0: [ 62 108 103 158  94 183 137  91 128 127 147 136 102]
1: [119 160 116 130 127 127 155 138 106  89 108 143 114]
2: [143 151 129 127 100  96 156 132 141 154 154 146 102]
3: [136 101 172 119 117 116 155  97  59 137 145 161 106]
4: [142 136 150 138 125 129 106 127 125 151 134 118 121]
5: [122 118 159 130 136 146 126 128 110 156 106 112 118]
6: [121 117 106 127 126 118 105 126 125 119  97 108 158]
7: [156 133 123 112 119 147 118 128 179 163 120 142 179]
8: [151 114 139 134 108 114 139 136 102 135 120 159  84]
9: [120  93 105 119 166 127 127 132 127 106 125 122 156]
10: [151 132 134 129 126 130 111 136 152 128 151 120 134]
11: [160 130 101 127 142 143 109 131 188 123 176 144 154]
12: [135  90 145 137 142 137 125 113 169 167 122 112 117]
13: [124 169  86 107 135 133 140 114 138 101 169 184 144]
14: [114 131 136 115 117 146 161 104 135 159 117 167 135]
15: [ 47 140  82 157 108 157 137 101 103 107 110 117 110]
16: [121 137 132 131 160 116 107 161 114 119 121 111 110]
17: [117 143 135 149 109 116 127 150 131 137 117 110 110]
18: [131  66 134 124 146 153 142 122 160 179 113 153 105]
19: [152 117 153 112 118 136 124 102 149 160 123 138 171]
20: [144  89  95 124 156 145  87 139 176 163 138 147 135]
21: [143 103 114 125 157  98 137 135 118  93 135 130 149]
22: [142 138 138 131 130  84 145 136 127 115 137 134  92]
23: [107  93 144 161  76 149 109 121 106 187  87  95 102]
24: [143 147 127 139 113 157 133 114 127 129 140 144 146]
25: [108 123 158 117 135 106 148 133  99  95 117 130 107]
26: [140 122 123 114 109 148 116 129 153 135 141 147 155]
27: [147 125 135 141 166 128 128 123 154 163 122 103 135]
28: [105  89 162 142 100 106 117 106  77 129  64 101 121]
29: [ 84 141 107 138 122  68 177 154  16  78  49 113  72]
30: [122 137  69 137 130 123  91 138 133  95 125  97 128]
31: [143 120 117 122 112 141  92 109 132 149 142 131 157]
32: [127 114 163 166  99 155  92 146  93 139  96 100 105]
33: [115 135  99 148  79 208 117  86 152 132 145 129 171]
34: [161  91 175 121 159 128 140 107 142 184 155 138 130]
35: [141 187 126 135 111 112 184 129 108 109 171 189 118]
36: [132 139 128 117 125 147 114 142 156 124 140 146 153]
37: [175 128 153 153  58 178 117  78 101  77 165 160 152]
38: [113 110 118 158 112 148  88 102 114 122  85  62 140]
39: [124 114 160 161 100 154  82 143  93 143  97 101  97]
40: [145  97 148 128 139 110 114 131 115 120 155 103 114]
41: [125 146 130 132 115  76 161 155  86 149  52 137 110]
42: [126 114 114 107 168 119 121 151 191 106 121 111 141]
43: [172 124 149 166  62 179 117  89 103  82 166 148 149]
44: [106 114 122 111 181 112 142 143 152 101 134  93 125]
45: [136 133 143 111 160 129 146 139 170 121 139 112 130]
46: [115  57 161 139 140 123 128 134 118 149 102 123  57]
47: [144 138 157 120 128 122 130 118 149 184 155 140 137]
48: [ 78 142  79 163  78 176 155  91 131 130 153 193 127]
49: [124  99 101 108 169 104 144 134 151  56 188 120 111]
50: [125 139 143 118 138 148 140 138 142 148 117 115 137]
51: [146 146 150 144 137 101 118 134  92 143  94 104 117]
52: [133 124 116  96 121 107 142 125 141 127 134 153 164]
53: [154 109 115 142 128 136 101 149 216 155 121  98 134]
54: [116 119 128 116 123 116 139 138 117 113  98 146 143]
55: [107 153 123 147 139 140 161 112 113 135 124 121 101]
56: [142 125 127 119 114 142 124 129 164 137 142 156 155]
57: [123  97 128 147 132 112 122 143 103  89 111 118  96]
58: [128 101 157 114 124 132 143 116 127 158 132 138 116]
59: [153 107 170 149 113 139 118 153 104 106 107 131 112]
60: [115 126  78 112 150 102 116 127 130 117 111 104 132]
61: [123 112 163 125 109 150 134 103 120 140 131 136 154]
62: [115 116 120 116 159 117 126 141 101 100  86 110 156]
63: [137 117 116 108 164 119 125 151 191 109 118 117 144]
64: [147 133 127 128 116 142 109 134 154 139 135 141 160]
65: [149 140 158 134 125 126 119 133 110 151 142 115 129]
66: [115 130 113  86 143 127 133 117 151 147 137 138 165]
67: [169 109 101 139 161 134  93 121 187 129 184 164  90]
68: [155 131  81 158  96 138 107 110 141 103 175 136 154]
69: [129 138 119 128 115  99 146 153 111 109 105 121  95]
70: [ 94 118 106 131 118  81 125 153  84  94  84 100  71]
71: [128 119 138  87 176  89 177 132 132 129 147 138 125]
72: [114 110 108 191  36 195  97  67 126 113 171 132 116]
73: [105 112 116 136 148 123 123 131 142  90 119  96 111]
74: [161  88 142 104 168  95 127 107 154 152 165 138 125]
75: [150 149 133 150 113 145 100 130 113 146 124 131 146]
76: [140 145 133 131 126  84 136 137 126 118 142 126  98]
77: [111 137 125 111 151 133 122 136 144 131 129 101 114]
78: [142 155 136 127 137 127 131 154 131 119 142 135 115]
79: [121 161 105 107 144 112 141 141 125 112 108 136 138]
80: [157 127 151 116 120 159 105 128 144 156 118 144 176]
81: [138 158 131 133  95 102 150 131 146 147 153 150 114]
82: [134 144 120 117 145 125 125 125 124 130 122 131 151]
83: [139 151 133 143 122 117 102 137 108 127 118 125 123]
84: [156 133 147 177 120 156 107  93 108 133 147 100 112]
85: [161 132 105 146  89 149 121 108 137 105 180 155 156]
86: [149 143 146 141 109 150 109 127 116 149 125 132 141]
87: [124 107 151 134 102 154 113 122 106 133 108 109 134]
88: [137 107 163 128 113 152 126 108 122 140 121 134 154]
89: [137 136 118 131 123  89 141 133 106 121 125 133 115]
90: [161 134 118 196 102 192  89 106 113  65 148 119 118]
91: [127 127 148 130 144 148 116 111 111 162 114 124 145]
92: [171 125 151 159  65 169 118  77  97  75 164 153 146]
93: [121 118  58 157  93  78 192 146  85  89 131 219  99]
94: [119 114 132 118 113  99 135 127 114 106 115 143 120]
95: [116 114 130 144  95 126 100 124 132 132 115 110 134]
96: [107 127 130 138 101 119 106 127 133 140 115 113 139]
97: [172 149 155 140 102 102 146 111 106 161 153 149 126]
98: [107 147 139 109 151 150 127 131 133 128 135 127 141]
99: [124 107 118 200  55 193  65  89 108 119 139 142 130]
100: [107 134 114 118 149 136 120 139 140 122 123  84 114]

[ 70 137  34 191  86 139 124  91  75  66 151 137  85] 15 0 48
[128 165 114 117 140 123 123 124 135 141 137 133 154] 82 98 66
[114  58 153 140 140 121 136 133 123 149 102 121  62] 46 18 58
[148 108 115 142 133 146  94 152 216 143 117  98 129] 53 63 20
[127 139 121 124 112 110 144 149 112 109 110 115 111] 69 89 94
[169 104 104 142 156 140  90 130 184 137 175 158  83] 67 20 11
[113 100 121 130 153 139 108 157 128  95 114  87 115] 73 100 16
[168 149 141 108 143 131 123 131 111 139 131 150 143] 82 65 78
[ 84 133 107 131 124  69 163 168  13  74  48 113  67] 29 70 41
[129 132 123 127 124 148 120 141 162 129 135 140 149] 36 64 56
[139  99 129 127 159 104 136 138  98  74 114 113 134] 21 62 57
[153 151 118 148 138 193 102 113 136  95 141 117 167] 24 36 64
[111 133 115 106 102 123 127 123 147 136 115 112 144] 96 95 6
[101 148 114 133 124 139 147 125 137 141 127 142 113] 55 14 50
[137 129 152 152  99 127 134 153 100 136 115 159  97] 8 59 17
[127 135 153 114 136 148 148 128 145 151 129 122 140] 50 98 58
[115 117 115 135 155 109 110 138 155 141 160 104 115] 77 100 10
[166 126 161 122 135 132 124 111 156 162 164 138 149] 47 19 34
[159 133 132 110 128 147 121 124 181 167 126 135 177] 7 80 19
[122 156 115  98 134 125 156 131 115 116 119 145 149] 79 82 54
[108  97 101 107 157 114 154 147 141  90 132 105 124] 44 73 9
[117 117 109 187  35 200  96  65 129 119 186 127 114] 72 99 33
[ 83 135 100 137 128  69 172 157  16  71  48 112  72] 29 70 41
[108 142 130 112 120 137 124 132 148 149 113 114 156] 50 96 98
[ 82 157 127 140 106 161 154  97 116 145 121 127 128] 55 14 24
[132 149 135 115 141 122 138 125 122 134 133 140 151] 82 98 52
[123 118  89 121  96  94 133 136 147 141 105 170 150] 52 54 94
[111 106 133 127 130 140 117 137 143 128 105 101 161] 6 96 95
[102 114 121 129 117  87 126 142  83 106  91 112  77] 70 69 57
[145 120 139 140 157 134 122 123 158 159 124 103 126] 27 12 50
[129 108 116 131 160 123  92 150 146  92 157  99 107] 73 40 16
[129 134 161 125 124 145 142 128 128 154 138 149 126] 58 50 61
[152 137 141 174 124 150  98  97 122 126 144 104 115] 84 4 75
[120  93 101 131 164 132 120 136 133 112 121 124 145] 9 21 6
[105 106 117 107 180 116 141 143 148  99 130  87 121] 44 73 100
[135 104 146 126 125 153 119 135 121 173 108 124 125] 5 91 58
[112 187  84  95 133 134 132 147 166 137 110 129 151] 79 66 82
[ 84 139 112 141 103 135 168 107 127 132 136 140 100] 55 0 14
[143 120  99 140 100 137  86 115 128 145 133 136 155] 31 64 75
[117 122 130 104 122 114 130 144 119 116  95 144 141] 54 94 79
[137 186  85  99 135 117 128 150 119 125  99 144 138] 79 82 1
[110 152  89 158  94 179  96  88 113 112 152 134 166] 33 68 24
[113 153 143  97 123 134 164 132 130 147 113 120 129] 50 98 14
[124 126 114 104 101  99 152 113 150 149 133 161 142] 52 14 81
[100 104 124 105 177 116 141 141 149 100 133  86 120] 44 73 100
[ 95 114 133 147 116 152 174 102  71 123 165 117  69] 55 3 0
[104 159  91 150 116 151 118  74  92 105 150 144 156] 24 68 85
[139 135 125 126 128  86 141 133  99 116 124 130 123] 89 76 94
[163 119 133 147 140 133 103 141 120 159 151 135  94] 4 65 10
[141 111 128 152 155 126 125 121 160 155 117 106 134] 27 12 50
[131 161 108 102 144 136 124 124 172 158 156 133 175] 66 7 36
[131 105  94 115 175 105 138 136 150  43 192 113 117] 49 44 21
[ 99 133  43 130 116  60 180 166  72  72  92 175  96] 93 29 70
[134 148 154 132 143 134 131 141 133 132 142 114 110] 78 4 65
[115 140 125 110 145 114 138 121 122 133 127 116 138] 82 77 98
[135 128  81 135 132 153 115 103 151  83 168 114 166] 68 85 11
[166 147 150 138  89 103 142 109 108 147 148 150 125] 97 81 2
[119  50 146 144 149 124 124 136 121 157  94 115  53] 46 18 12
[157  94 162 114 120 133 121 109 152 167 119 146 169] 19 80 88
[ 96 121 117  97 165 125 139 118 162 129 167 139 134] 66 98 45
[130 102  97 110 178 101 143 132 164  57 192 112 114] 49 44 21
[148 113 145 147 138 159 114  90 123 169 110 137 133] 91 88 86
[132 164 158 147 105 149 114 166 127 139  99 126  96] 17 83 86
[126 130 156 127 143 150 125 119 106 165 118 123 141] 91 5 50
[107 136 140 111 166 138 132 145 104 106  70  97 150] 62 54 6
[148 132 119 133 113 145  95 145 153 136 128 137 165] 64 26 36
[135 200  90 108 135 124 115 159 125 134  99 138 148] 79 82 83
[114 144  87 154  75 204 107  92 156 128 142 130 162] 33 24 68
[ 99 150  90 118 161 112 112 139 131 109 117 112 134] 60 79 100
[138 132 119 109 114 111 142 116 136 129 146 151 150] 52 56 26
[137 126 132 132 119 130  95 153 119 130 117 134 118] 83 4 75
[100 157  90 144 116 148 132  70  85 106 149 138 163] 24 15 13
[120 130 155 131 120 125 146 124  98 144 101 140 118] 5 58 54
[108 146 140 106 124 142 129 129 147 157 115 112 158] 50 98 66
[127 146 135 112 112 111 151 158 108 110 114 126 104] 69 89 1
[114 155 119 121 110 118 105 140 142 142 121 128 134] 96 17 83
[156 137 158 136 167 115 145 133  99 158 147 129 101] 65 4 78
[154 120 109 137 126 139  98 160 214 148 108 104 125] 53 63 42
[ 99 156 104 136 105 172 121 119 110 136 109 136 146] 24 75 86
[116 162  99 153 121 199 123  78 117  73 149 116 166] 33 24 90
[176 128 163 127 137 114 149 101 106 144 159 163 150] 97 47 65
[121 131 129 108 119 151 132 139 156 158 120 125 156] 50 26 64
[128 118  58 156  97  74 183 142  69  83 132 203  99] 93 89 35
[135 145 120 134 108 161 128 115 123 125 136 131 145] 24 86 75
[112  49 157 144 150 127 129 136 122 155  92 112  60] 46 18 5
[105 108 117 114 143 135 106 129 164 147  92 116 149] 6 50 96
[102 143 130 111 117 141 134 129 142 154 105 107 160] 50 96 98
[ 98 150 123 109 127 126 143 137 140 134 126 112 108] 77 100 50
[159 128 110 119 134 146 104 124 189 124 184 152 167] 11 56 26
[116 108 118 164 112 164  93 101 118 119  86  64 140] 38 87 95
[149 153  83 137 154 149 118 111 175  72 165 115 173] 11 68 36
[113 157 145  96 110 137 162 136 140 156 112 131 136] 50 14 98
[110 140 128 103 119 148 158 115 138 169 111 152 138] 14 50 66
[119  91 167 135  79  98 145 131  55 126  59 139  99] 28 41 8
[143 132 124 108 117 111 147 117 133 131 143 144 146] 52 82 56
[149 107 184 140 118 138 113 152 100 114 110 130 106] 59 32 87
[135 161 132 122 123 121 129 141 127 130 149 133 118] 78 76 10
[144 137 154 104 154 139 145 134 166 127 143 118 139] 45 50 10
[110 125 160 112 132 108 133 141 101 106 112 133 105] 25 94 54
[138 159 171 144 125 142 134 123  90 130 147 141 101] 65 4 78
[137 117 173 133 137 100 151 132  82  99 136 134  96] 25 22 3
[121 168 102  97 151 102 130 147 121 111 116 133 144] 79 82 60
[ 66 108  92 157  92 176 141  95 132 119 144 142 111] 0 15 48
[136  96  85 178  84 161  91 125  78  59 127 107 131] 90 99 30
[123 121 131 108 144 115 137 114 133 132 117 104 150] 82 50 77
[142 152 131 134 138 117 121 157 129 123 136 140 109] 78 76 83
[117 109  97 141 123 132 124  80 106  99 121 109 139] 6 73 95
[ 68 152  48 157 119 113 147 112 125  78 125 157 104] 15 1 30
[141 150 161 132 125 104 112 135 102 147 109 100 112] 51 65 83
[173 144 157 143 106 107 137 108 102 161 155 148 122] 97 65 2
[113 142 138 102 139 141 132 134 141 164 115 117 141] 50 98 77
[110 111 164 142 130 118 119 143 138 182 112  91 106] 5 12 17
[138 141 154 149 113 123 112 128  70 184  64 130 120] 51 5 32
